[ 83 142 100 177 144 154 179 156 172  71 173 179 202 162 106 138 118 140
 132 160 178 164  79  83 112 144 159  95 101 127  94 180 131 154 155 110
 193 156 119] : Zod
[129 120 129 135 160 153 139  84 117 102 124 145 160 135  60 148  99 145
 145 131 189 180 145 160 110  91 145 169 129 143 110 160 141 156 114  64
 128 114 137] : Tig
[123 103 107 111 114 129  77 123 102 144  99  96 130 140 173 122 118 122
 121 140 108 138 159 131 115 162  93 147  96 123 153  86 116  71 112 157
 108 119 112] : fegis
[ 99 145 110 109 100  83 104 162 146 146 124 101  95 101 179  92 146  94
  94 145  65  74 121 118 111 154 138  81  94 107 145  96 101 100 145 182
 146 140 110] : tak
[172 157 196 136 141 132 133 126  97 164 111 128  98 113 106 154 132 153
 141 116 132 108 143 137 183  65 121 143 186 159 132 145 156 165 115 123
  89 112 179] : Pevad
[134 181 196 147 134 132 158 186 154 145 150 152 128 139 148 158 149 146
 137 146 125  93 136  60 176 147 140  89 175 133  87 156 156 166 150 160
 153 152 173] : rusos
[145  98 132 109 126 132  95  94  62 169  91 105 132 137 124 130 104 136
 134 133 133 134 161 162 142  94  94 168 125 138 158  99 122  88  90  97
  72 103 131] : dob
[ 94 131  76 169 138 144 169 126  93 113 139 170 206 178 105 142  84 149
 134 163 202 164 108  96 105 124 114 141  88 130 125 179 118 120 107  92
 115 125 102] : met
howmany Tig: [129] | 3
howmany tak: [146] | 4
howmany Tig: [160] | 4
howmany Tig: [145] | 5

[127 151  81 137  90 149 107 121 149 128 145 157 149 149 109 149 158 147
  55 151 153 123  90 114 160  94 109 110 139 112 174  43 100 166 118 114
 144 123 181 101 148 107 115 126  81 166 105  62 102 129 151 117  82] -> mefit
[117 104 132 103  67 108 109  89 104 169 123 120 132 148 138 142 144 118
 114 129  96 118 129  91 155 163 118 104 147 141 128 101 102 137 164 140
 109 103 151  96 159 125 118 144 105 158 101  93 103 169 174 105 126] -> nazer
[150 176 132 127 143 117 141 176 150 163 128 141 114 127 146 140 162 129
  85 134 174 117 123 145 135  78 108 106 117 115 154 125 125 127 109 118
 143 124 153 130 118 114 156 147 116  97 113  94  96 120  91 110  95] -> Num
[ 86 110 143 144 132 155 137 116 134 140 133 137 127 160 145 155 141 116
 156 143 119 128 120 136 119  63 152 139 157 120 128 146 159 132 132 111
 100 157 132 134 146 157 114 145 154 166 173  93 171 120 120  90 124] -> Gobav
howmany Gobav: [119] | 2
howmany nazer: [151] | 1
howmany mefit: [149] | 5
howmany Num: [143] | 2
howmany nazer: [118] | 4
howmany nazer: [103] | 3

[201 202 147 202 114] : tizem
[101 101 100 101 101] : dis
[ 74 106 170 152  96] : Dusi
[102 108 197 122 116] : gepo
[145 202 147 133 114] : Giba
howmany Dusi: [170] | 1
howmany tizem: [201] | 1
howmany dis: [101] | 4

[117 142 123  93 121 105 109] = paga
[119 136 136 170 137 161 123] = dez
[112  86  71 105 142 113  98] = foz
[ 98  98 146 146 146 115  98] = gufaz
[ 99 170 146 146 122 122 122] = kos
[141 173 185 176 127 147 137] = lukim
[117 106 114  93 121 105 145] = Folik
[137 155 159 137 155 166 137] = ser
[117 112 114  93 121 105 109] = bofaz
howmany kos: [122] | 3
howmany kos: [145] | 0
howmany gufaz: [99] | 0
howmany ser: [136] | 0

[133  34 122 123  97 171  88 144 175]  Bokit
[ 98 154 150 177 171  38 104 102 158]  tonu
[125 125 196 125 105  60 125 107  71]  Rezat
[ 97 144 104 126 104 160 161 160 144]  zib
howmany Rezat: [125] | 4
howmany zib: [143] | 0
howmany zib: [161] | 1
howmany zib: [96] | 0
howmany zib: [104] | 2

[101 162 129 126 138 163 107  94  77 133  79 165 161 115 115 168 118  90
 112 109 144 133 106 122 151  77]  leken
[104 179 151 188 132  69 117 213 215 167 181 120 133 132  97 138  86 127
 175 153 155  91 197 184 120 153]  kaz
[132  96 123 113 128 154 141 124 115 133 131 124 146 130 133  94 145 138
 125 114 137  95 115 136 138 132]  luba
[130 137 142 176 137  95 125 213 207 143 191  96 102 148 107 114 104 147
 161 171 128 106 184 169 104 167]  Tis
[ 95 154 126 113 111  79 132 105 107 140 120 141 169  98 135 112  99 128
 147  76 175 131 150 162 174 124]  fuf
[ 94 169 141 123 100 194 131  88  83 205  81 197 223  90 111 177 160  63
 126 166 162 115  77  99 130  84]  Vig
howmany kaz: [153] | 2
howmany leken: [162] | 1
howmany leken: [95] | 0

[129 129 196 196 130 185 125 129 129 194 125 128 130 194 125 124]  vom
[194 196 124 196 131 131 197 133 187 196 195 131 131 196 124 196]  Rez
[194 191 196 128 129 189 195 121 137 196 198 195 129 128 125 196]  nazod
[130 127 196 128 127 165 128 128 205 128 200 128 131 197 127 205]  Kone
howmany vom: [130] | 2
howmany Rez: [124] | 2
howmany vom: [129] | 4
howmany Rez: [195] | 1

[161 161 178 189 122 107 173  78 135 128 137 120 111 183  90  61 129 113
  57 184 138]  sufop
[161 161 178 107 107 107 173  78 135 128 137 120 111 183 107  61 129 113
  57  74 133]  zug
[145 145 154 167 124 114 157  95 129 128 133 129 129 156 103  84 129 120
  82 100 133]  Lod
howmany Lod: [129] | 4
howmany zug: [107] | 4
howmany zug: [183] | 1

[120 128 130 128 108 128 128 128 126 136 129 126 122 129 134 126 137 128
 129 128 131 102 131 128 127 126 127 126 142 129 176 148 125] -> zuno
[130 127 137 127  64 127 128 128 126 124 129  82 130 127 106 128 113 131
 128 116 126 116 127 116 129 130 129 127 130 196 140 118 130] -> ruga
[120 129 123 129 160 129 128 128 128 138 127 163 122 129 151 126 146 126
 129 130 132 128 131 127 127 125 126 125 136  77 156 152 124] -> kan
[120 129 124 129 158 129 128 128 128 136 127 159 121 129 149 126 146 126
 129 130 132 117 132 127 127 125 126 125 137  81 157 127 124] -> sanis
howmany ruga: [127] | 6
howmany sanis: [126] | 3

[183 128  86 152 166 155  73  99  56  96 146 170  91 161 142 176 105  90
 162 139 185 129 165 172 144 126 162 151 161 111  75 116 111 146  79 132
 149  90 115  75 136 173 137]  rilok
[183 128  86 152 166 155  73  99  56  96 146 170  91 161 142 176 105  90
 162 139 185 129 165 128 144 126 162 151 161 111 110 116 111 146  73 132
 149  90 115  75 136 173 137]  gipid
[105 158 173  95 109 104 154 173 188 125 118 100 130 145  57  93 118 127
  59  76 115 120  84 116 127  92  78  90 100 140 145  90 118 146 173 128
 147 137 136 145  80 143  53]  Direl
[ 94 180  74 101 167 128 148 122 134 133 122 116 133 190 113 131 122 128
 125 131 195 129 183 131 121 118 122 108 129 158 124  82 139  94 140 118
 138 123 135 110 134 211 108]  Gevo
[164  99 118 146 123 138 101 143 134 111 128 138 108 141  47 129  96  97
 131 118 147 114 101 124 135 104 136 140 147  85 127  97 102 149 118 140
 130 108 119 118  81 129  71]  loke
[135  89 121 159 127 138 107 147 151 119 125 150 114 152  65 113 106 123
 149 140 150 147 110 142 120 125 163 159 135  94 145  94 115 118 128 123
 150 113 123 133  99 136  84]  torub
howmany torub: [149] | 1
howmany Direl: [173] | 3

[ 55  85  99 201] -> bemev
[175 173  98 138] -> Mev
[201 200 201 201] -> Busu
howmany bemev: [99] | 1
howmany Mev: [175] | 1
howmany Busu: [200] | 1
howmany Busu: [201] | 3
howmany Mev: [99] | 0

[154 143 179 142 143 111 145  70 145  90 148 145 140 139  59 136  80 136
 120 144 139 142 110 121 166 170 132  80 160  79  97 148 137 165] : koger
[ 60 155  83 168 105 105 184 150 109 162 160 174  98 123 146  99 119 170
 113 142  94 121 164  86  92 148 157 152  55 119 122 179 100 163] : ruf
[141 154 171 149 116  95 153 168  85  95 134 151 139 142 148 143 133 144
 108 135 139 131 113 120 166  93 141  81 155 111 105 150 168 155] : gak
[135 147 120 167 105  92 183 154 124 140 161 175  39  86 136 101 138 101
 116 121  43  57 119 160 120 123 167 143 113 122 152 182 121 121] : Kop
[128 108  95 137 132 135 135 111 209 146 151 138 166 160 129 135 167 135
 128 159 150 139 134 146 108 164 148 104 110 124 124 133 133 120] : gez
howmany Kop: [120] | 2
howmany gak: [170] | 0
howmany ruf: [160] | 1
howmany koger: [80] | 2
howmany gez: [161] | 0

[126 128  43 113 153 128 185 132 129 126 115 132 114 132 155 124 126 116
 152 130]  Soruf
[117 131 129 126 122 130 114 139 128 129 129 133 125 137 129 123 128 126
 122 131]  bisem
[117 131 129 126 122 130 114 139 114 129  76 133 125 137 129 123 128 126
 122 131]  Supa
[131 128  87 170  82 140 189 130 128 126 175 134 179 130  69 129 127 179
  82 126]  Fevog
[190 128  87 170  82 140 189 130 128 131 175  83 179 189 189 129 127 179
  83 131]  sop
howmany Soruf: [115] | 1
howmany sop: [82] | 1
howmany sop: [188] | 0
howmany Fevog: [82] | 2

[115 129 134  93  78  97  97 149 108 139  97 100 149 193  97  78 193 141
 166 140 155  97 135 153 125 108 125  81  78 148 173  94 131 194 133  81
  78  78 141 120 151  78 116 135 129 118  98 125] = kur
[151 124 135 166 107 119 151 170 128 132 129 131  99 107 134 177 105 108
  89 134 105 101  91 104  92 101  85 124 149 122  99 142 109  90 134 117
  46 174  89 139 111 106 169 126 149 207  83 128] = gisa
[ 92 139 126  92 121  90 139 104 154  85  93 115 132 107 147 136  85  76
 173 108 119 104 107 132 112 107  89 113 147 160 144 165 183 102 157  68
 165 118 203 114 142 165 160 112 199  93 111 146] = pek
howmany pek: [165] | 3
howmany kur: [78] | 6
howmany pek: [147] | 2
howmany kur: [97] | 5
howmany kur: [125] | 3
howmany pek: [107] | 3

[146 160 128 142] : Pasun
[154  71 124  61] : simo
[127 127 108 108] : Rinaz
[131 164 117 125] : gasu
[131 164  60 158] : zedum
[131 164  82 109] : zamo
howmany simo: [61] | 1
howmany Rinaz: [108] | 2
howmany Rinaz: [128] | 0

[130 126 130 130] -> Tudig
[123 126 129 130] -> vugab
[127 127 127 127] -> nukeb
[129 128 129 128] -> Bopa
howmany vugab: [123] | 1
howmany Tudig: [130] | 3
howmany nukeb: [127] | 4
howmany Tudig: [129] | 0
howmany Bopa: [127] | 0

[ 99 121 120 179 136 160 124 150 112 103 106 113] : mul
[181 145 109  36 168  71 140 145 128 168 150 145] : vep
[160 123 121  85 123 122 122 100 170 155 125 123] : binug
[130 111 134 127 126 130 134 130 133 142 127 131] : dinuf
[132 166 124 135 135 134  86 121 165 121 115 110] : tino
[160 123 121  85 139 167 122 100 129 155 125 123] : Nukem
howmany dinuf: [134] | 2
howmany binug: [123] | 3
howmany vep: [36] | 1
howmany vep: [168] | 2
howmany tino: [120] | 0

[ 94 158 135 146 122  97 137 153 100] -> Sidu
[136 110 110 128 167 136 128 135 128] -> mak
[175 158 174  94  94 174  94 174 102] -> sot
[175 132 135 122 122 136 135 136 174] -> gimu
howmany gimu: [135] | 2
howmany sot: [173] | 0
howmany mak: [128] | 3
howmany sot: [93] | 0
howmany mak: [137] | 0
howmany gimu: [174] | 1

[164 137 163 161 164 164] -> Poso
[164 136 137 161 160 193] -> pefe
[123 137 137 123 137 138] -> vebes
howmany Poso: [165] | 0
howmany Poso: [137] | 1
howmany vebes: [137] | 3
howmany pefe: [137] | 1

[117 124 158 116 116 117] = rizok
[137  84 102 133 111  34] = Rolad
[117 117 158 117 117 117] = mus
[117 124 158 117 104  78] = kote
howmany mus: [117] | 5
howmany kote: [78] | 1

[166 145 166 146 116 139 128 166 143 160 166 121 166 165 165 130 164 165
 139  90 140 122 158]  vupef
[200 146 199 145 140 168 135 198 144 199 200 128 197 197 197 131 196 200
 169 171 170 126 151]  zibi
[144  94 145  90 126  84 125 142 145 103 145 129 144 142 141 128 142 145
  86 175  84 127  94]  Vuli
[167 138 169 140 136 144 120 165 137 154 168 138 166 165 158 125 163 167
 148 187 148 140 135]  mon
[124 159 122 162 127 140 129 129 158 143 121 131 129 125 126 124 123 122
 142  74 141 129 165]  kar
[144  94 145  90 126  84 125 142  91 103 145 129 144 142 141 128 142 150
  86 175  84 127  94]  pegaz
[ 99  89  99 128 131 149 133 100 124 136 101 125 100  99 101 130 101  99
 149  89 151 120 120]  getu
[116  94 115  90 130  76 128 117  89  95 116 129 116 118 120 125 119 116
  79  60  75 126  93]  Pape
[ 98 173  98 180 133 177 120 121 177 146  97 133  98  98  99 124  99  97
 174  91 177 133 174]  gute
[ 98 162  97 164 133 160 124  99 163 141  97 136  99 100  98 128 101  95
 157  80 160 132 159]  Gezo
howmany kar: [129] | 4
howmany Vuli: [141] | 1
howmany getu: [121] | 0

[109  74 191 148  91] = nila
[ 54 124  64  79  60] = konos
[ 50 133 109 200 135] = Lolo
[198 206 206 110 134] = Kanaf
[103  48  67 144 182] = Daz
[173 199 122 191  78] = soki
[128  57 172 131  49] = zalaz
[208 156  73 189 180] = ger
[208 187 110 136 171] = rudin
howmany Daz: [144] | 1
howmany Kanaf: [197] | 0

[212 212 109 109]  Lugep
[211 211 211 130]  nuba
[ 47 148 100 100]  tet
howmany tet: [148] | 1
howmany nuba: [211] | 3
howmany nuba: [212] | 0
howmany nuba: [210] | 0

[ 79 150 130  57 133  95 125  57  57  57] : sokon
[140 142 163 186 144  95  73 108 143  89] : Buzi
[175  88 132 175 202  94  66 179  96 194] : Lazo
[114 106 181 121 203 178 175 159 190  61] : moku
[112 112  89 148 110 112  89  89 173 112] : pevi
[137 194  61  85 135 101 159  78  85 181] : bis
[164 211 132 175 202  94  66 181  96 194] : Dav
[109  95 167  85  95 145 157 148 107  58] : Zabud
[ 96 180 198 180  95  68  96 113 200 180] : sada
[ 51 101  61 113 153 131 148 172  70 180] : doli
howmany sokon: [57] | 4
howmany Dav: [95] | 0
howmany sada: [181] | 0
howmany pevi: [112] | 4
howmany Zabud: [95] | 2
howmany pevi: [89] | 3

[150 105  78 138 167 135] = ripov
[141 103 100 134 145 214] = Vis
[141 154 132 116 121 110] = firit
[141 133 100 129 113 157] = tude
[209  79  79  79 165  79] = pumal
[115  41 144 161 163 163] = lafid
[105 120 129  88 137 194] = bol
[115  41 144 161 163 143] = fiv
[ 63 151 151 116 116 151] = Bipot
[135 139 129 139 189 171] = pino
[102 141 141  83 141 118] = Mifa
howmany Bipot: [151] | 3
howmany Mifa: [102] | 1
howmany pino: [139] | 2
howmany Mifa: [141] | 3
howmany pumal: [79] | 4

[178 104 140 154 120 132 106  83  96  96 163  89 149] : sutup
[124 112 165 124 124 155  81 146 124 118 112 112 146] : govim
[ 74 121 102 162 121 102 155 133 121 122 102 121 122] : Nav
[147 144 163 153 155 121  80 137 131 105 165 130 129] : tifu
howmany govim: [124] | 4
howmany govim: [111] | 0
howmany Nav: [122] | 2

[127 182 177 134 173 136 147 112 178 133 123 181 114 136  77 126 178 130]  tukos
[115 129 109 117 129 131 134 130 110 128 130 103 117 133 128 133 109 129]  sof
[125  56  47  47  99 117  47 109  47 126 131  44  92 107  56 127  48 128]  vezef
[157 155 137 129 176 134 135 139 157 129 129 160 137 161 156 131 159 128]  Gur
[130 142 146 127  72 130 136 134 149 129 127 149 140 103 170 129 149 128]  peta
[127  96  90 125  80 124 119 121 128 127 125  91 120 104 113 125  94 125]  Gorop
howmany sof: [129] | 3
howmany Gur: [137] | 2
howmany Gorop: [125] | 4
howmany vezef: [47] | 4

[172  51  51  51] : nev
[100 101 101 188] : Bobu
[100  46  46 139] : lun
[109 109 109 106] : begu
[103  55  55  55] : Mebul
[141  55 166 110] : Bosu
howmany Mebul: [55] | 3
howmany begu: [108] | 0
howmany begu: [106] | 1
howmany Bosu: [110] | 1
howmany nev: [173] | 0
howmany begu: [109] | 3
howmany Bobu: [101] | 2

[149 119 156 194  84] : litad
[119  91 157 173 129] : gib
[121  91 160 171 128] : zun
[ 95  71 161 135 110] : Supu
[ 84 122 108 181 148] : lidek
[155 155 139 139 103] : tol
[ 69 141 115 178 187] : dumi
[154 154 165 165 154] : paduk
[ 78 152  78 156 149] : Fibi
[153 103 129  69 145] : pabil
howmany tol: [139] | 2
howmany Supu: [95] | 1
howmany paduk: [155] | 0

[136  97  76  51 136 139 101 137  97 101 101 122] : dol
[137  95  88 137 103 131 137  92  88 162 100  93] : tav
[135 116 181 148 142 107 108 214 129  99 161 149] : sedek
[191 122 178 131 137 138 103  98 136 112  53 143] : rovek
howmany tav: [137] | 3
howmany dol: [136] | 2
howmany dol: [101] | 3

